In the data rows, 128 means zero.
Every row has a hidden score. In each pair, how much higher is the second row's than the first's? 20 means about the same, 40 much higher and 0 much lower. The score is a weighted sum of the row's numbers plus the product of two more (or one squared), each taken from its middle value.
[ 84  90 136 104  83  87 149 178  77 101 177]
[ 60 131 118  82  76  69 125 187  86  76 187] >> 28
[159 200  79 113 152 118  28 118 199  96 114]
[142  92 193 167 144 143 151 106 101 161 119] >> 32
[160 131 164  91  88 150 141  89 150  78 115]
[ 76 111 124  91  86  86 135 179  83  85 181] >> 21
[139 184  87 156 168 115  96 123 166 162 109]
[164 115 127  91 126 165 131  98 153 101 107] >> 9
[145 104 118 132 147 150 160 132 118 130 124]
[106 122 123 117 124 115 154 156 104 113 151] >> 25
[138 193  82 162 170 110  71 122 172 156 109]
[141  90 197 170 141 144 146 107  97 158 121] >> 22
[157 166  93 152 169 126  89 124 178 129 111]
[ 55 114 128  83  57  59 129 199  76  86 193] >> 38
[ 94  95 128 116  99 107 141 161  93  99 162]
[141 184  84 159 171 116  96 129 166 160 112] >> 24
[118  83 139 136 133 127 152 142 105 142 137]
[ 78 104 131  99  79  80 155 182  81  96 182] >> 23
[154 154 104 113 153 181 144  85 131 178  78]
[143  85 195 142 115 150 157  97 100 135 126] >> 26
[143 171  89 147 172 121 114 119 164 153 107]
[ 59 158  96  94  75  72 110 194  94  81 187] >> 28
[ 58 132 108  96  65  72  94 195  80  77 191]
[139 167 100 152 158 139 123 119 155 170 103] >> 21
[127 115 138 140 129 132 161 135 117 126 135]
[164 101 123  94 137 169 137 103 150 109 107] >> 12
[ 71 117 122 100  92  81 118 173  89  99 176]
[150 100 125 142 171 152 160 112 133 160 103] >> 16
[ 72 113 130  91  80  75 134 182  84  93 179]
[100 102 129 115 112 107 150 155  95 113 161] >> 13
[161 122 147  81 119 150 125  89 153  87 107]
[ 42 137 112  79  59  55 101 202  80  78 195] >> 36
[142 190  79 144 163 111  92 121 175 147 112]
[140 104 180 163 143 143 148 103 100 157 121] >> 24
[132 186  90 187 175 124  61 129 163 176 111]
[130 197  76 156 171 107  82 130 167 159 111] >> 25
[114  92 138 135 126 125 149 142 105 131 142]
[142  77 203 159 119 146 145 105  89 141 130] >> 27
[164 114 124  73 117 166 126 101 156  82 104]
[165 118 128  98 129 165 135  97 156 109  98] >> 23
[143  81 203 154 113 149 147 104  93 140 127]
[140  83 206 154 121 143 155 100  88 138 130] >> 21
[142  80 195 142 118 147 155 103  98 134 128]
[138 174  96 165 167 137  93 117 164 169 106] >> 19
[145  90 194 153 129 148 157 104  98 150 124]
[144  82 199 156 120 145 149 100  93 140 126] >> 23
[ 95 128 117 120 127 107 118 151 109 120 151]
[ 75 129 113 106  92  80 130 175  95 106 172] >> 23
[ 59 116 125  82  68  68 133 190  76  76 189]
[161 109 162 114 103 152 154  93 140  95 114] >> 12
[128 191  86 162 168 114  91 127 158 162 115]
[ 64 106 126  77  67  66 143 198  72  72 200] >> 18
[141 102 186 174 153 142 147 109 103 162 119]
[103 104 130 125 121 113 134 149 104 124 147] >> 17
[155  99 168 127 105 155 156  95 139 106 116]
[ 84 113 123 110 100  92 136 168  94 107 163] >> 23
[142  77 213 145 100 145 151 101  90 133 129]
[137 167 102 162 157 131 108 118 157 174 107] >> 19
[ 82 121 126 104  95  92 136 171  97 104 170]
[141 166  96 172 171 132 105 120 160 169 111] >> 19
[ 56 134 111  89  70  67 107 193  83  72 194]
[ 83 110 126 106 105  92 140 168  96 110 165] >> 16
[132 194  84 158 170 113  87 125 169 163 111]
[104  78 143 127 111 110 159 156  90 119 156] >> 14
[ 87 124 116 111 108  95 147 174 101 112 164]
[122 113 107 139 134 134 173 146 114 154 132] >> 17
[152 132 114 144 167 146 163 112 144 166 101]
[152 111 121 123 145 159 163 129 130 129 116] >> 11
[106 148 117 132 125 111 127 147 119 126 141]
[152 111 119 120 152 159 161 130 126 131 115] >> 8
[157 123 114 107 155 178 158 101 126 155  89]
[144  88 197 168 137 142 145 110  96 155 124] >> 28
[145  87 194 165 136 145 145 106  96 150 124]
[157 136 156 101  92 150 127  96 153  86 110] >> 17
[137  77 216 139 105 143 162  97  90 131 130]
[160 106 142 113 126 167 174 103 137 130 106] >> 9
[156 102 147 104 120 171 175 101 137 127 104]
[ 82 116 124 105  97  91 138 171  93 108 167] >> 29
[103 115 118 117 116 105 153 160 103 127 147]
[151 161  99 169 176 126 109 122 162 159 112] >> 16
[157 147 107 122 135 185 167  76 137 182  68]
[155  95 136 117 136 178 144 104 129 160  92] >> 20
[103  87 135 125 110 111 145 156  94 116 159]
[ 79 125 124 103  92  84 130 176  90  98 172] >> 26
[158 108 148 123 120 158 152  99 145 119 107]
[152 159 103 123 134 183 161  78 137 189  67] >> 20
[ 58 110 127  84  68  69 129 187  74  81 193]
[148 171 145 113  97 131 128 109 154  95 119] >> 26
[161 115 166 101  87 151 138  91 150  81 115]
[162 113 141 107 122 155 151  97 148 110 113] >> 19
[156 146 147  94  97 148 115  94 162  88 111]
[130 179 100 185 174 125  71 119 156 170 112] >> 21
[151 142 148 128 149 156 158  93 123 174  89]
[158 115 147 124 124 154 146  99 150 112 109] >> 8
[100 110 121 120 118 106 147 159 100 124 152]
[156 147 108 120 131 186 172  81 137 182  66] >> 15
[140  80 204 152 116 142 150 104  91 135 128]
[ 99 110 118 125 113 106 146 164 101 138 149] >> 16
[159 102 160 121 102 155 157  99 139 106 113]
[160 134 118 120 132 184 180  79 140 177  70] >> 18
[145  95 191 158 135 148 156 104 102 148 122]
[104  96 136 116 114 111 152 153  95 115 155] >> 15
[155 186  97 127 150 130  82 109 182 110 111]
[124 108 112 132 143 128 146 143 105 129 136] >> 18
[ 80 109 132 103  88  86 142 176  87 101 173]
[ 87 107 126 103  99  96 137 168  92  91 170] >> 15
[144 180  85 162 174 122  88 124 173 153 111]
[150 163  93 157 173 124 103 127 166 150 114] >> 17
[158 100 149 134 124 160 152 100 147 115 112]
[ 76 119 123 100  94  85 133 174  91  99 173] >> 27
[152 110 131 127 155 157 174 107 136 151 106]
[ 79 102 132  97  77  81 147 183  80  91 181] >> 23
[ 96 117 116 110 111 103 143 164  95 109 160]
[153 162 111 137 155 162 145  88 143 187  79] >> 28
[106  95 134 116 123 110 162 155  96 123 153]
[ 99 114 124 129 119 107 134 153 105 136 143] >> 24
[100 105 130 122 113 109 152 156  96 116 156]
[153 139 140 114 158 162 157  91 129 167  88] >> 27
[163 151 128  45 138 134  51  83 175  59 105]
[ 69 121 113 100  81  85 109 178  88  83 178] >> 17
[159 124 164 107  88 152 125  97 149  75 120]
[ 66 122 118  96  84  75 119 185  87  92 181] >> 27
[147 110 127 114 130 156 154 117 136 119 118]
[ 91 127 114 100 109  97 140 166  98 104 160] >> 28
[135 194  78 151 171 112  88 132 170 154 116]
[132 194  83 164 169 115  81 127 165 167 110] >> 23
[155 100 100  96 115 202 153  92 155 169  84]
[164 169 119  44 132 131  23  86 184  58 113] >> 39
[139 175  90 155 169 116 104 123 163 160 112]
[141 155 123 202 179 143  65 111 163 171 105] >> 14
[ 68 115 120  95  93  79 115 176  91 100 176]
[158 144 133 106 121 144 112  97 166 104 109] >> 17
[151 133 155 101 110 141 146  98 153 100 109]
[159 138 163  90  86 150 146  92 153  79 114] >> 18
[131 191  91 168 170 113  83 130 161 166 114]
[169 142 134  43 143 134  37  76 164  35 106] >> 13
[ 76  97 135  96  90  85 141 174  85  96 173]
[ 98 106 132 126 114 107 151 154 100 131 150] >> 21
[161 125 127 114 133 159 132 103 159 110 105]
[148 162 100 169 177 125 105 126 163 158 112] >> 21
[154 160  97 154 177 126 105 122 168 146 110]
[153 154 143 114 110 144 133 103 156 100 113] >> 29
[142  87 198 168 138 140 142 105  97 156 124]
[146 164  96 155 168 133 118 119 163 160 108] >> 15
[139 158 114 197 181 141  70 112 163 174 105]
[ 82  94 140 109  91  83 143 173  83 115 170] >> 24
[ 65 150 104  97  83  73 103 186  92  86 181]
[116 110 118 124 126 124 162 154 105 115 144] >> 7
[115 100 131 138 134 122 146 145 103 133 144]
[ 83 113 127 102 105  93 131 162  99 104 161] >> 23
[171 157 128  21 120 143  29  76 177  18 102]
[110  92 133 129 123 116 142 149  99 132 144] >> 15
[151 107 155 134 111 154 163 107 139 118 114]
[159 180 110  49 139 134  19  87 182  66 106] >> 30
[150 188  81 138 161 119  83 126 178 138 111]
[130 168 125 202 172 140  31 109 157 177 105] >> 21
[140 166 108 187 176 133  80 118 159 174 107]
[ 63 134 117 104  82  76 111 185  91  96 179] >> 27
[ 72 111 126  97  84  78 134 180  83  99 182]
[168 109 122  89 137 173 140  97 154 104  96] >> 7
[ 81 120 126 104  97  88 135 172  92  97 171]
[140 125 105 125 154 152 145 133 119 136 118] >> 12
[154  96 135 124 152 164 164 117 117 144 109]
[148 157 102 174 180 127 106 127 162 159 115] >> 19
[156 116 144 125 125 155 148  95 150 111 110]
[147 114 126 117 134 157 156 113 136 124 117] >> 17
[155 152 110 121 136 185 164  81 141 183  67]
[152 103 126 117 153 164 173 112 126 142 108] >> 18
[ 76 115 121  90  83  77 135 184  84  87 182]
[133  69 221 157 105 134 145 107  83 138 137] >> 26
[163 107 126  93 131 166 136 100 151 107 106]
[144 172  87 157 177 118  98 128 164 150 115] >> 24
[157 135 150  94  98 147 120  92 158  83 112]
[123 103 136 141 121 136 164 142 105 118 140] >> 17
[111  94 133 133 129 118 153 147 106 142 143]
[132 185  94 165 169 119  98 122 158 170 108] >> 26
[156 131 161 106  95 148 126  96 152  84 114]
[165 119 136 115 125 157 132 100 160 106 108] >> 15
[133 110 142 157 150 138 158 126 124 148 120]
[155 154 110 119 138 181 155  79 139 185  69] >> 20
